In the rows, 128 means zero.
A state moves one step at a time under one of 7 hidden systems, and each row is a state written as 26 numbers. Each run below is a few steps of one system.
Z_883, path 1:
[[157 130 144  82 150 113 109 113 103  86 148  58 140 142 151 177  95 172
  135 112 109 115 138  82  98 151]
 [150 149 141 182 113 123 114 165 168 125  85 145 148 103  99  78 165  69
  124 148 118 118 101 187 103 140]
 [144 103  76 104 111 131 139  71 104 135 128 146 105 149 147 149 133 151
  158 129 157 107 211 100 175 101]
 [126 147 170 128 161 111 103 161 146 115 136  95 171 154 132 138 144  93
   91  87  98 147  75  62 103 149]
 [130 155 115 120 105 129 139 117 132 155  82 132  52 131 106 105 133 133
  144 147 124  80 142 210  94 136]
 [165 120 138 150 128  89 135  96 122  74 140 147 178 102 158 161 106 121
  118 136 118 147 188  80 175 119]
 [113 120 100 144 151 171 113 175 151 121 131 105 108 153 102 101 188  97
  138  95 155 101  79 108  84 162]
 [177 141 144  63  91  92 109  88 114 161  97 104 146 152 138 137 108 156
  148 152 100 110 175 160 131 103]
 [109 151 138 199 142 107 148 142 154 112 112 190 121 114 120 122 146  65
   84 111 120 148 125  93 165 124]]
Z_391, path 2, 9 rows:
[[151  80  86 102 106 157 139 123  99 140 149 131 183 117 150 121 110 152
  175 166 163 138 180 148 185 102]
 [136 127 155 106 131 111  90 117 175 192  92 166 143 154 136 129 172  93
  107 130  84 167 118  85 124 108]
 [110 153 109 108 146 139 136 131 110 130 120  97  39 154 114 141 116 148
  116  83 143  79 114  92  99 156]
 [171 148 128 161  83 131 129 162 112 101 134 102 167  70 130  96  94 120
  106 152 149 103 117 196 112 159]
 [ 89 117 139 180 166 116 160 119 149  91 114 187 144 136 116 130 167  94
  165 153 110 158 161 149 186  92]
 [120  82 104  84 151 156 108 108 122 135 184 107 145 157 182 162 147 151
  126 110 139 155 128  68 106 151]
 [136 133 136  93  77 135 102 146 138 221 103 130  99 119  94  89 105 166
  115 136 135 118  81 148 118 108]
 [180 171 118 151 135  96 150 137 116 106  68 135 107 134 121 129 130  61
  124 111 120  73 188 121 151 140]
 [ 90 129 153 183 163 132 133 137 146  53 175 119 138 104 145 132 147 116
   98 126 125 157  83 146  84 179]]
Z_115, path 3, 9 rows:
[[162 159 115 121  55 100  91  59 130 132 146 103 126 167 123  99 175 151
   97 105 162  88 136 141 124 122]
 [123 140 145 171 172 136 151 202 146 118  75 157 141 104 110 114 137  48
  140 146  95 133 118 154 130 139]
 [148 114  86 105 115 126 120  89 106 124 131 110 105 154 110 141 127 183
  165 106 165  88 167  63 173  89]
 [116 138 125 156 101 140 128 129 158 165 141 176 144 134 152  91 186  56
   75 132 137 148 119 182 119 147]
 [147 122 130 102 178 133 104 166 131 113  79  78 123 151  86 140 134 143
  201 113 107  96 110  74 107 112]
 [156 159 125 151  67  89 133  76 124 141 134 162 135 136 142 117 139 102
   65 109 152 120 172 116 185 112]
 [ 68 121 115 140 190 171 156 181 138 130 107 136  87 144 101 113 160  96
  175 135 118 124 104 172 107 137]
 [214 126 100 121  61 109  80 101 120 116 126  90 173 129 116 112 140 158
  137 115 168  89 148  79 141 110]
 [ 92 130 135 147 164 133 158 156 150 170 102 205 120 131 149 127 144  47
  101 130  99 168 135 124 156 126]]
Z_391, path 4 (9 x 26):
[[202 121 105 129 123 116 108 119 111  53 129  73 161 112 139 150 111 147
  160 124 145  88 174  87 115 147]
 [ 75 142 178 145 109 109 134 101 155 154 152 176 130 112 132 118 125 140
   78 155 103 188  95 183 138 114]
 [138 129 109  88 163 129 136 119  93 101 112  82 137 183 113 147 130 150
  198 111 131  91 172  87 163  97]
 [163 131 160 136  77 100  88 109 158 151 144 138 142  80 153 137 103 148
   58 132 113 161 101 102  88 149]
 [ 80 169 144 110 163 116 170 120 103 124  97 119  82 178  91 126 126 142
  168 127 110  96 141 183 157 101]
 [199 121 125 154  98 105  96 108 129  64 157  98 191  96 155 142 120 135
  106 121 148 126 149  73 120 153]
 [ 45 138 173 118 153 122 158 121 140 168 133 165  96 137 116 133 109 153
  126 152  86 176  97 183 149 100]
 [196 119  96  92 114 118 104  98 106  97 119  72 154 159 131 145 140 149
  172 115 144  80 182  80 133 118]
 [109 160 188 148  98  94 123 124 150 163 137 161 119  99 130 121 101 130
   46 126 101 168  78 136 120 132]]
Z_588, path 5, 9 rows:
[[107 114  96 111 120 147 128 134 139 201  97 171  87 164  90 107 156 132
  153 114 146 122 131  93 174  76]
 [199 151 125  89  55  88 104  80 111 161 119 111 161 147 144 121 118 139
   99 123 140 105 175 119 158 105]
 [114 165 127  98 151 123 148 129  81  93 155  67  90 158 142 154 100 148
  106  80 138  82 126 113 108 165]
 [137 107 109 149 137 136 106  97 154  74 111 105  89 127  93 131 169 173
  200 149 129  97 134 154  82 131]
 [168 148 109 153 133 124 127 178 145 146  51 150 122 132  93 102 150  52
  140 119 120  86 146 105 145 123]
 [143 100  96  81 115 134 115 106 118 180 136 143 132 163 142 138 132 146
  131 105 152 133 160  44 181  90]
 [154 166 133  72  74 112 106  86 106 159 141  75 130 171 141 113 136 154
   99 113 142  91 126 171  99 141]
 [119 163 127 154 148 113 162 120  97  62 119 101  70 117  99 141  90 159
  143 112 138  74 142 136 134 137]
 [175  93  99 142 156 139  89 138 159  85  89 110 138 123 117 139 173 110
  194 140 118 106 152  87  87 138]]
Z_375, path 6, 9 rows:
[[153 108 129 102 108 122  92 106 141 139  97 110 105 112  89 132 110 209
  198 164 115 109 135 143 107  93]
 [167 141 112 144  89 127 132 126 136 153 110 158 176 129 159  95 163  52
  101 150 135 125 174 194 141 136]
 [129  98 114  89 167 169 120 192 107 130 147  72 170 146 130 131 118 131
  159 108 140 125  91  73 118 140]
 [170 166 159 100 105  78 105 113 140 174  65 132  85 124 111 144  93 141
  109 129  85 103 141 112 112 116]
 [150 126  88 168 144 139 146 131 130  71 106 128 137 143 117 108 185  76
  182 137 148  80 178 163 131 135]
 [163  75 115 106 117 163  93 153 135 147 149 111 152  75 164 140  98 157
  128 157 133 157 105 111  71 161]
 [107 170 162  78 134 112 126 128 137 190  89 116 122 193 114 107 153 104
  128 127  87 119 108 181 121 107]
 [193 117  89 143 108 126 126 147 105 108 105 121 176 113 105 115 115 124
  168 128 166  91 174  78 194  94]
 [150 130 135 122 154 128 125 155 137 126 110 128 112 103 175 157 113  69
   83 121  95 134 133 109  62 199]]
Z_375, path 7:
[[124  93 128 159 117 118  93  56 168  82 168 149 148 128 139 143 190 165
  138 138 136 164 140  96 118 118]
 [ 76 149 160 140 128 137 167 156 107 138 163 137 140 101 134 110  76 134
   91 151 124 157  85 207 145 139]
 [ 99 119 106 102 122 131 129  85 120 169 153 149 109 185 132 132 158 148
  116  91 158 139 137  64 183  88]
 [135 166 174 195 126  83 136 139 133  58 138 122 151  95 110 129 103 123
   85 110 123 125 104 106 142 139]
 [ 59 105  99 132 171 159 172 114 123 132 146 172  45 126 147 155 122 144
  146 135 129 143 151 142 131 136]
 [132 130 148 143  75 105  87  56 153  97 182 113 162 134 126 115 167 183
  103 130 147 142 107 137 108 120]
 [ 67 139 140 152 145 148 178 182 117 164 138 175 128 111 117 101  96  99
  101 138 134 158  99 167 187 112]
 [118 120 134 102 142 107 120  70 121 112 165 122 136 174 152 171 139 158
  117  94 127 146 157  42 160 115]
 [109 180 153 191 112 103 152 138 122  86 135 124  88  91 104 111  97 133
   81 114 140 103  95 162 121 153]]
Z_115, path 8 (9 x 26):
[[100 161 164 175 156 119 137 165 149  94 129 123 103 111 126 124 136  82
   74 109 106 133  73 140  74 187]
 [161 137 125  88 118 116 141 139  80 141 100  92 120 117 109 135  54 175
  173 142 130  90 162 136 164  97]
 [ 97  99 120 191 104 133 135  86 160 110 169 198 135  90 145 118 158 131
  111 156 147 176 139 156 149 123]
 [131  98 106  79 174 170 117 174 114 126 140  71 138 151 156 145 129 120
  157 116 126 118 109 105  73 173]
 [146 158 176 116  70  78 103 102 133 168 132 133 161 127 117 115 102 160
   76 121 119 147 104 105 164  90]
 [ 87 135 139 151 181 124 160 119 143  97 102 159  50 112 139 159 132 106
  138 145  85 133 151 160  88 159]
 [147 136 112 124 101 137 138 128  80  83 176  68 181 142 125 108 113 164
  151 123 177  94 136 151 160 119]
 [128  95 129 158 111 154 118 167 158 179 126 192 119  55 133 115 102 112
   93 149 130 174 100 104 124 134]
 [124 106 127  56 160 127 112  82 123 137 127 100 124 182 156 172 146 157
  178 137  91 136 165 117 102 121]]
Z_977, path 9, 9 rows:
[[176 122 135 105 123 103 140 124  95 103 132 112 172  94 170 165  56 140
  128 152 112 136 186 117 157 132]
 [ 81 128 142 141 118 147 149 124  98  96 212 104 166 121 143 113 109 169
  103 129 163 150  86 172 137 137]
 [101  96 129 138 135 126 130  87 142 111 127 151  85  97 101 149 105 209
  186 167 118 148 145 146 139  95]
 [150 100  96  95  99 143 152 122  99 179 139 164 141  87 184 139  73 125
  111 166 141 147 188 155 159 133]
 [ 87 127 146 142 144 129 165 155  94 108 172 130 181 131 117 120  89 149
  126 115 152 150 113 106 212  91]
 [108 141 172  97 133 105 131 108 116 127 130 101 101 110 121 159  64 207
  134 151  93 139 111 163 108 121]
 [158 110  98 165  78 128 141  95 111  92 161 143 136  67 158 126  95 152
  114 156 170 127 173 168 142 150]
 [ 83  74 119 106 162 159 148 122 116 126 176 137 171 139 149 147 127 162
  173 146 133 175 139 120 177 102]
 [ 82 140 148 112 113 129 156 143 116 190 125 164  80  98 109 121  56 175
  108 150 120 146 104 170 155 104]]
Z_840, path 10:
[[100 126 142 145 139 112 164  87 107  78 151 126 124 109 133 149  95 173
  163 169 118 134 162 201 148 117]
 [ 83 134 145 131 119 129 131 136 118 142 161 126  81 104 102 133  73 199
   92 106 144 142  70  90 138 119]
 [ 62 154 125 110 132 134 172 112 111 187 131 172  75 170 139 115 135 112
  104 118 130 133 136 188 163 115]
 [128 149 119 152 122  98 140  61 119  74 135 133  61 119 136 161 118 156
  114 116 134  98 178 119 120 149]
 [105 160 156 142 148 125 174 185  91 121 126 125 112  81 127 133  37 124
   92 134 119 125 107 156 139 151]
 [ 58 131 153 126 149 129 144 102 139 130 129 130  73 148  90 127 135 188
  170 153 108 135 103 194 123 102]
 [124 131 123 124  62 112 131  70 115 165 166 157  93 102 143 125  87 188
   76 127 165 135 142 127 158 116]
 [ 58 157 131 134 185 129 190 136  93 108 150 142  95 155 146 149 106 102
  101  93 129 132 136 121 175 137]
 [114 164 132 139 128 114 133 115 141 128  92 129  25 114 107 130 117 144
  115 127 111  90 121 161  74 154]]
Z_977, path 11:
[[146 127  90 120  98 164 108 137 125 132 140  84  93 129 125  96 149 139
  129 120 166  77  99 171  57 179]
 [129  97 114 177 138 123 112 104 178 112 121 190 125 121 130 139 190 100
  134 130 127 159 150  67 138 114]
 [123 144 123  65 146 147 140 171 112 206  89 115 136 181 130 107 136  86
  146 130 104 112 127 172 139 119]
 [152 163 137 167 103  99 113 144 136 113 120 128 109 109  97 119 115 125
   70  78 147 101  95  46 137 132]
 [140 148 155 113 165 103 124 106 142  76 112  92 161 166 147 149 173  93
  156 140  79 125 150 175  83 153]
 [132 105  83 144  87 177 100 141 142 147 155 120 101 118 116  87 166 144
  116 113 189 100  83 128  84 155]
 [119 118 135 141 161 105 126 103 173 139  84 193 116 153 125 150 178  90
  151 138  84 158 170  93 152  98]
 [153 158 115  83 116 146 135 193  95 186 101  91 135 148 129  99 103  90
  107 106 138  82 113 147 128 142]
 [139 156 163 183 131  86 105 116 158  67 135 120 143 127 110 135 153 125
   87  91 124 130 101  54 127 133]]
Z_840, path 12, 9 rows:
[[ 99  87 114 126 120 163 148 124 113 136 199 155 167  89 183 130 100 141
   99 150 151 184 125 153 145 144]
 [ 95 148 108 120 149 145 137 138 111 117 138  91  89 187  87 114 157 145
  140  72 164  81  99  88 140 122]
 [165 176 148 136  92  83 130 108 144 172  69 171 105 119 132 120 125  79
   82 134  98 119 167 157 141 121]
 [114  92 120 139 183 146 153 123 117  62 156 127 138  92 167 172 102 142
  170 164 114 154 166 149 115 156]
 [117 145 141 123 104 143 106 169 121 142 147  79 116 125  82  94 103 178
  110 103 155  99  42 124 104 134]
 [102 143 131 124 113 112 148  92 138 180 105 186 130 162 117 107 156 114
  138 148 119 144 165 167 201  67]
 [136 107 114 122 141 120 120  77 133  98 161 134  94 118 177 186 122 145
  104 115 128 143 163  65  99 167]
 [117 162 124 150 138 151 157 207 100 117 128  99 133 116 119  93 103  79
   98 108 149  92  86 174 121 171]
 [128 138 151 123 136  97 119  98 146 125  71 131 105 148  75 131 142 163
  195 161  91 112 151 161 140  76]]
Z_883, path 13:
[[ 87 119 135  88 167 154 107 145 158 173 111 114  99 185 105 122 181 129
  158 119  98 134  77 126  85 123]
 [151 160 152 104  78  87 133  85 120 174 120 149 118 108 164 136  83 127
   67 146 110 133 159 176 131 134]
 [ 88 139 127 204 170 131 171 152 119  45 146 140 118 107 109 132 122 115
  128 107 146 122 124 108 167 135]
 [163  77  99  94 122 163  78 128 143 126 138  81 132 116 135 133 143 174
  180 147 134 113 115 120  57 153]
 [159 151 140 121  94 115 132 142 129 171 108 148 205 145 130  89 145  70
  111 144 123 136 148 174 184 101]
 [ 78 134 121 135 141 120 142  96 132 144 133 162  53 157  98 139 139 163
  121  92 143 124 125  70 167  92]
 [136 128 157  93 163 127 123 162 121 122 127  94 125 106 164 167  81 124
  104 132  83 145 109 120  62 183]
 [129 145 124 185  98 126 141 110 139  86 131 137 144 112 111  87 164 115
  137 160 150 111 139 230 129 131]
 [172  87  86 123 109 137 112 123 116 125 137 129 145 112 120 137 109 165
  156 118 168 118 161  35 181  91]]
Z_588, path 14 (9 x 26):
[[135 133 124 117  70 104 132  68 114 172 164 166 132 133 154 127 113 148
   67 115 155 148 155 100 189 102]
 [146 146 146  99 116 130 125 136  91  95 174  49 165 128 155 134  90 158
  104 122 136 110 109 154  95 169]
 [ 73 134 150 156 191 130 146 127 147  77 112 127  60 125  97 147 136 148
  166 142  93 125 112 160  87 141]
 [171  99  96 185 116 136 111 146 171 118  89 183 146  91 121 109 172  75
  155 160 135 129 164 120 135 124]
 [123 127 130  94 125 142 123 170 114 195 131 138 168 160 131 113 123 103
   97  95 137 145 102  65 182 100]
 [118 129 144  75  84 110 120  59 113 169 164 121 112 139 158 145  99 199
  101 140 127 146 138 156 120 120]
 [130 174 141 164 139 109 158 132 105  44 143  92 132 120 137 130 114 108
  111 124 128  93 141 192 107 175]
 [112  93 120 173 181 150 119 165 159  80 118 136 102  96  92 139 139 139
  176 132 121 135 101  70 103 134]
 [147 105 114 108 116 146 110 147 160 209  81 172 149 138 130 101 168  83
  153 161 111 147 139 148 137 101]]

Which system made each run below?
path 15 (2 x 26):
[[128 111 142 122 133 132  74 110 178 124 117 108 146 160 104 112 208 138
  174 140 105 137  90 140  76 120]
 [136 134  86 121 100 140 119 105 148 187  98 168  49 150 127 110 172  98
  108 111 149  95 150 130 110 135]]
 => Z_977
path 16 (2 x 26):
[[ 91 136 130 155 153 116 158  80 133  91 147 160  61 114 168 167 131 118
   96 129 111 140 161 152 100 174]
 [145 100 105 186 125 159 118 164 140  69 149 112 187 103 108  87 165 116
  160 138 169 117  99 140 128 140]]
 => Z_588
path 17, 2 rows:
[[145 154 152 139  93  88 105 104 141 133 117 130  68  98  97 138  83 189
   95 112 127 109 111  83 118 120]
 [159 108  96  95 163 153 148 150  96 104 114  95 155 134 164 147 118  96
  179 151 120 110 188 154 120 157]]
 => Z_588
path 18, 2 rows:
[[ 49 120 146 173 187 136 154 150 153 119 128 175  76 122 101 139 135 130
  135 123 109 163  92 101 142 116]
 [163  91  76  77 113 165 123 117  94 131 155  87 141 130 174 140 117 150
  153 142 159 111 171 145 102 159]]
 => Z_391
path 19 (2 x 26):
[[188 111  84  97  73 143 127 116 100 165 137 130 184 133 162 107 126 112
  122 136 170 116 185 131 181 110]
 [110 143 171 134 169 113 114 169 172 159  82 159 120 137 106 130 149  78
  107 119  74 152  89  92 113 125]]
 => Z_391
path 20 (2 x 26):
[[150 150  91 111  82 114 134  74  98 136 145 119 122 175 133 119 143 142
  114 102 175  85 180 118 186 101]
 [125 159 160 159 170  91 152 142 136  97 105 156 115 117 143 162 111  69
   81 105  87 143 144  76 141 147]]
 => Z_840
path 21:
[[118 164 159 181 170  97 120 137 165  75  87 135  97 139  90 132 168  91
  123 105  94 113 110  93 107 137]
 [156 164  90 112 108 124 162 132  78 131 108 110 106 150 122 116 103 111
  133 106 162  62 181 147 180 121]]
 => Z_115
path 22, 2 rows:
[[140 134  98  92 130 163 105 173 121 155 125  75  91 150 117 114 136 125
  117  89 149  84  83  99  71 169]
 [149 161 174 116 123  77 132 100 132 121  87 129 159 140 122 134 118 126
  150 170  74 127 166 194 144  98]]
 => Z_883
path 23 (2 x 26):
[[202 168 136 131 112  92 105 137 130  92  92  85 185 151 122 117 156  70
  123 110 119  84 149 117 122 141]
 [157 142 107 143 133 106 119 107 152 126  58 150  80 157  95 124 180  96
  161 115 120  83 172 100 132 109]]
 => Z_883
path 24, 2 rows:
[[114 143 124 134  86 111 104  74 154 165 147 152  54 139 129 126 149 162
   65  93 146 124 108  85 109 133]
 [136 172 131 103 142 137 159 197  75 126 114  72 144 135 121 112  70 108
  127 118 134  80 118 169 144 143]]
 => Z_391
path 25:
[[132 129  91 179 141 148 137 183 133 113 110 148 117 126  93 100 151  78
  130  91 168  96 119  66 157 127]
 [112  92 101 133 151 175 147 175 129 138 142 153 112  80 175 137 109  91
  114 150 127 151 127 159  85 189]]
 => Z_391
path 26 (2 x 26):
[[131 126 128 166 107 149 113 191 140 145 136 130 111  72 103  94 103 128
   81 112 157 125  54 102 102 155]
 [107 106 116  87 158 145 159 119 101 128 126 120 135 144 138 142 109 158
  201 173 115 131 174 194 154 107]]
 => Z_883
path 27:
[[151  83 104 116  89 127 100  41 149 134 148 145 116 110 153 147 149 187
  155 168 136 145 178 144 104 128]
 [110 177 159  91 112 106 132 120 114 178 137 114 164 200 127 107 146 105
   84  90 124 128 111 126 172 101]]
 => Z_391
path 28:
[[162 148 128 158  86 120 108 139 124  92 164  88 209 133 123  86 155 112
   90 101 175 115  97 111 140 136]
 [127 122 112 102 141 139 126 153 127 175  65 131  87 146  69 115 120 154
  193 136 124  92 132 118 154  82]]
 => Z_883
path 29 (2 x 26):
[[104 132 150 152 207 108 148 113 138  48 107 128 115 141 117 171 145 123
  177 136  84 131 159 112 129 125]
 [144 113  99 129  78 137 130  84 117 122 161 126  94  83 151 128 102 183
  123 159 162 116 154 186 101 155]]
 => Z_375
path 30 (2 x 26):
[[ 80 139 169  93 151 111 116 106 142 165 146 132  99 169 138 159 125 155
   84  92  96 162  86  64 121 122]
 [108 159 147 136 132 127 155 157 117 131 120 126  79  89 130 122  80 118
   92 142 113 116 102 202  85 177]]
 => Z_883
path 31 (2 x 26):
[[119  77 106 112 104 159 132 113 119 158 187 159 177 117 171 131 122 144
  111 136 160 179 138  96 177 113]
 [ 53 151 161 118 164 124 181 142 103 147 123 148 100 142  97 130  86 152
  146 139 108 142 117 164 189  84]]
 => Z_977
path 32 (2 x 26):
[[137 106 121  94 132 133 135 130 137 184  72 159  96 112 120 138 104 143
  188 181  91 131 170 173 129 102]
 [109 125 129 156 124 119 140  91 134 114 180 170 164 136 183 140 157  90
   66 112 136 175 145 103 156 142]]
 => Z_883
path 33:
[[136 145  80 150 119 145 169 139  88 100 159 120 120 132 156 113 127  87
   99 100 180  83 163 157 145 168]
 [117  90 132 133 140 148  80 139 166 137 141 126 102 115 113 133 150 160
  122 115 126 151  64  59  69 143]]
 => Z_375
path 34:
[[103 140 110 162 123 135 125  98 140  89 129 111  52 132  94 118 162 168
  149 124 149  84 112 165  79 147]
 [127  81 123 164  97 142 106 115 174 150 138 185 160  84 128 106 159 137
  137 183 132 182 123 156 133 106]]
 => Z_375
path 35, 2 rows:
[[107 159 174 165 105 111 128 129 127  83 164 100 169 113 100  93 119 163
  111 137 137 130  76 188 129 123]
 [139  75  87 141 113 165 128 160 132 156 114 165 107  67 106 114  93 164
  176 162 158 126 145 112 158  99]]
 => Z_883
path 36 (2 x 26):
[[152 137 116 149 133 120 124 155 116  91  90  96 115 118  57 115 105 168
  186 120 148  72 124  91 156  93]
 [150  83 127  99 158 138 103 128 168 165  92 164 139 123 160 157 154  94
  156 164  77 170 155 108 100 129]]
 => Z_883
path 37, 2 rows:
[[109 180 122 133 117 119 177 140 101 143  96 134  74 137  97 101 107 116
  123 122 135  78 142 204 159 123]
 [110 144 169 137 142  83 139  69 133  90 119 148  90 105 126 172  91 179
  135 152  89 144 161 144 139 111]]
 => Z_840
path 38 (2 x 26):
[[154 111  98 126  93 128 137  82  96 105 180 127 132 102 188 153  97 146
   85 123 167 129 178 109 139 162]
 [ 98 144 178 113 144 127 119 163 146 160 112 117 172 150  95  99 138 125
  146 149  86 154  68 178 129  97]]
 => Z_391
path 39, 2 rows:
[[100 140 116 111 175 117 152 106 124 145  89 156  52 167 122 162 134 119
  147 105 107 113 169  89 152 109]
 [129 160 112 153  87 130 127  99 125 103 154 105 146 164 111  77 187 119
  121 117 174  84 119 197 135 129]]
 => Z_115
path 40 (2 x 26):
[[ 79 107 111 178 132 145 136 132 163 139 115 191  81 117  78 108 160 140
  157 136 144 140 114 124 159  91]
 [127 111 158 133 131 103 132  79 129  91 175 143 191 113 184 162 122 134
  109 150 108 186 161 134 147 132]]
 => Z_375
path 41 (2 x 26):
[[173 136  99 115  93 131 130 132  82  98 149  77 111  97 139 131  68 164
  116 115 169  77 148 126 113 162]
 [102  98 141 136 121 149 145 147 136 177 138 184 167  91 138 109 104 128
  132 180 117 190 117 178 169  98]]
 => Z_115
